(in the rows, 100 means zero)
The rows below fall into families. The same turns and mirrors carry the whole set onto itself and the rows of a family onto each other. For each named row, which other rows are in its family? Write them in the order they are listed.
These 32 rows form 4 families of 8 rows each.
Z_476: 109; 81; 124; 112; 94; 121; 96; 114; 87; 103; 91; 107; 99; 89; 113; 109; 87; 123
Z_841: 104; 86; 124; 111; 92; 87; 78; 106; 101; 103; 88; 97; 110; 100; 97; 105; 105; 87
Z_107: 109; 82; 122; 113; 95; 116; 97; 120; 82; 109; 92; 107; 97; 92; 113; 114; 89; 122
Z_777: 100; 81; 120; 112; 93; 84; 87; 107; 107; 98; 91; 94; 112; 97; 99; 106; 105; 92
Z_194: 87; 79; 93; 122; 90; 111; 84; 93; 87; 109; 99; 109; 91; 92; 126; 102; 108; 93
Z_502: 126; 98; 106; 86; 96; 108; 98; 110; 109; 99; 96; 101; 113; 97; 87; 121; 83; 93
Z_853: 114; 87; 112; 110; 64; 107; 104; 98; 86; 118; 101; 97; 104; 78; 92; 109; 98; 94
Z_185: 112; 93; 82; 91; 89; 141; 104; 102; 88; 108; 101; 107; 93; 80; 109; 121; 93; 92
Z_856: 105; 83; 110; 109; 64; 119; 107; 95; 90; 117; 105; 97; 108; 81; 93; 113; 105; 92
Z_852: 96; 95; 81; 97; 89; 101; 84; 86; 102; 109; 97; 100; 111; 88; 96; 119; 105; 72
Z_457: 110; 83; 102; 114; 61; 113; 105; 98; 89; 115; 101; 94; 112; 78; 96; 116; 102; 97
Z_861: 86; 83; 94; 119; 90; 114; 88; 99; 83; 115; 95; 109; 95; 81; 125; 101; 111; 97
Z_248: 103; 96; 76; 101; 94; 108; 88; 90; 103; 102; 102; 103; 108; 97; 91; 115; 105; 70
Z_729: 132; 88; 107; 83; 97; 111; 98; 114; 102; 101; 98; 97; 114; 91; 88; 123; 90; 98
Z_587: 129; 94; 106; 88; 98; 117; 99; 118; 104; 102; 102; 92; 114; 92; 85; 115; 86; 94
Z_981: 107; 82; 101; 111; 60; 113; 103; 98; 90; 118; 103; 97; 106; 83; 91; 111; 102; 98
Z_440: 100; 88; 118; 114; 97; 81; 82; 108; 103; 106; 90; 103; 113; 99; 103; 101; 101; 98
Z_669: 107; 91; 96; 97; 128; 111; 81; 109; 99; 94; 88; 106; 101; 102; 120; 114; 94; 95
Z_309: 105; 90; 95; 93; 126; 111; 80; 108; 100; 97; 90; 108; 95; 107; 115; 108; 93; 98
Z_364: 97; 94; 88; 95; 123; 115; 82; 111; 105; 96; 91; 113; 103; 100; 120; 112; 95; 97
Z_151: 108; 78; 124; 107; 95; 120; 97; 120; 85; 112; 90; 105; 104; 88; 117; 107; 88; 117
Z_51: 107; 89; 76; 97; 96; 141; 106; 104; 86; 111; 103; 111; 102; 85; 110; 117; 88; 99
Z_438: 127; 93; 105; 85; 96; 113; 101; 114; 102; 102; 92; 93; 116; 93; 85; 122; 88; 100
Z_570: 83; 85; 90; 125; 90; 113; 86; 92; 87; 110; 93; 105; 93; 93; 123; 103; 105; 96
Z_155: 105; 92; 74; 95; 93; 104; 88; 92; 102; 108; 100; 96; 109; 96; 97; 116; 109; 71
Z_55: 99; 87; 121; 108; 90; 83; 84; 102; 100; 96; 93; 95; 114; 101; 101; 107; 104; 94
Z_209: 105; 91; 75; 94; 92; 108; 88; 87; 107; 103; 99; 96; 110; 93; 98; 111; 107; 72
Z_629: 115; 86; 76; 99; 96; 141; 101; 104; 89; 114; 98; 108; 93; 83; 110; 118; 91; 100
Z_356: 115; 92; 78; 96; 94; 141; 98; 100; 82; 112; 100; 109; 95; 87; 111; 119; 91; 101
Z_982: 116; 86; 120; 108; 97; 121; 102; 123; 89; 104; 94; 110; 96; 90; 115; 104; 88; 118
Z_719: 82; 81; 95; 120; 90; 112; 85; 92; 83; 112; 90; 116; 97; 93; 122; 108; 107; 93
Z_230: 106; 91; 90; 99; 124; 109; 78; 116; 97; 97; 87; 111; 103; 103; 115; 109; 87; 95

Same family as Z_364: Z_502, Z_853, Z_185, Z_852, Z_861, Z_440, Z_982
Same family as Z_438: Z_476, Z_777, Z_194, Z_981, Z_669, Z_155, Z_356

The rows below fall into families. The same turns and mirrors carry the whole set onto itself and the rows of a family onto each other. For each named row, which other rows are in its family? Write them in the order they are listed.
These 32 rows form 4 families of 8 rows each.
Z_562: 73; 82; 116; 90; 116; 104; 142; 107; 54; 125; 128; 102; 92; 89; 98
Z_888: 81; 67; 123; 101; 111; 101; 151; 122; 65; 114; 119; 97; 96; 89; 98
Z_231: 90; 77; 128; 111; 98; 107; 137; 125; 68; 115; 110; 93; 91; 73; 89
Z_333: 85; 87; 112; 87; 120; 92; 149; 111; 60; 117; 116; 113; 106; 89; 112
Z_728: 101; 97; 125; 105; 111; 88; 105; 127; 50; 123; 110; 84; 96; 76; 103
Z_586: 104; 109; 120; 85; 84; 92; 136; 104; 83; 124; 127; 99; 107; 81; 101
Z_110: 89; 77; 131; 94; 113; 98; 117; 102; 52; 123; 127; 82; 122; 99; 101
Z_176: 84; 101; 102; 108; 89; 90; 124; 114; 57; 120; 123; 106; 98; 90; 108
Z_388: 108; 110; 125; 95; 96; 104; 121; 104; 69; 135; 136; 92; 106; 88; 103
Z_989: 79; 88; 125; 90; 96; 111; 117; 120; 71; 120; 111; 87; 87; 77; 87
Z_605: 83; 89; 117; 82; 102; 77; 126; 95; 81; 106; 116; 67; 98; 79; 103
Z_567: 106; 94; 143; 103; 119; 79; 127; 122; 59; 127; 107; 99; 94; 83; 119
Z_196: 110; 93; 127; 105; 87; 90; 123; 108; 72; 129; 128; 84; 124; 91; 104
Z_782: 101; 97; 127; 99; 85; 108; 125; 104; 69; 131; 134; 85; 111; 93; 96
Z_294: 86; 100; 98; 103; 98; 78; 129; 93; 61; 120; 116; 97; 105; 74; 113
Z_630: 76; 91; 132; 97; 88; 79; 136; 89; 70; 110; 111; 77; 92; 85; 101
Z_892: 83; 73; 124; 97; 116; 108; 141; 118; 51; 128; 128; 100; 102; 95; 101
Z_3: 95; 87; 129; 82; 123; 93; 111; 105; 59; 124; 125; 80; 116; 100; 106
Z_403: 95; 82; 125; 83; 124; 79; 120; 98; 52; 118; 107; 85; 117; 83; 99
Z_929: 72; 91; 118; 105; 88; 77; 132; 95; 60; 116; 104; 95; 102; 90; 113
Z_139: 100; 96; 133; 88; 101; 102; 127; 113; 77; 111; 102; 82; 90; 67; 87
Z_643: 108; 94; 123; 86; 118; 83; 146; 112; 81; 121; 131; 95; 80; 78; 110
Z_661: 106; 96; 130; 88; 114; 69; 146; 107; 83; 121; 123; 89; 88; 84; 118
Z_997: 80; 87; 126; 89; 105; 71; 138; 97; 81; 105; 109; 76; 89; 78; 107
Z_907: 84; 98; 107; 108; 95; 74; 134; 102; 66; 118; 102; 100; 95; 75; 116
Z_597: 105; 96; 127; 102; 113; 69; 116; 117; 70; 121; 100; 96; 97; 74; 118
Z_741: 104; 80; 132; 99; 110; 83; 127; 99; 62; 123; 131; 76; 126; 94; 103
Z_926: 106; 97; 147; 90; 109; 81; 141; 122; 77; 126; 120; 92; 87; 89; 119
Z_975: 91; 83; 137; 97; 96; 116; 124; 125; 69; 122; 120; 87; 93; 80; 88
Z_371: 83; 83; 128; 86; 110; 84; 126; 101; 63; 106; 125; 64; 85; 90; 91
Z_148: 104; 88; 118; 94; 121; 81; 113; 127; 68; 119; 102; 98; 93; 74; 113
Z_450: 95; 96; 125; 84; 111; 86; 146; 118; 72; 121; 147; 87; 91; 97; 112

Same family as Z_997: Z_110, Z_782, Z_892, Z_661, Z_907, Z_597, Z_975
Same family as Z_567: Z_888, Z_231, Z_196, Z_630, Z_929, Z_741, Z_926

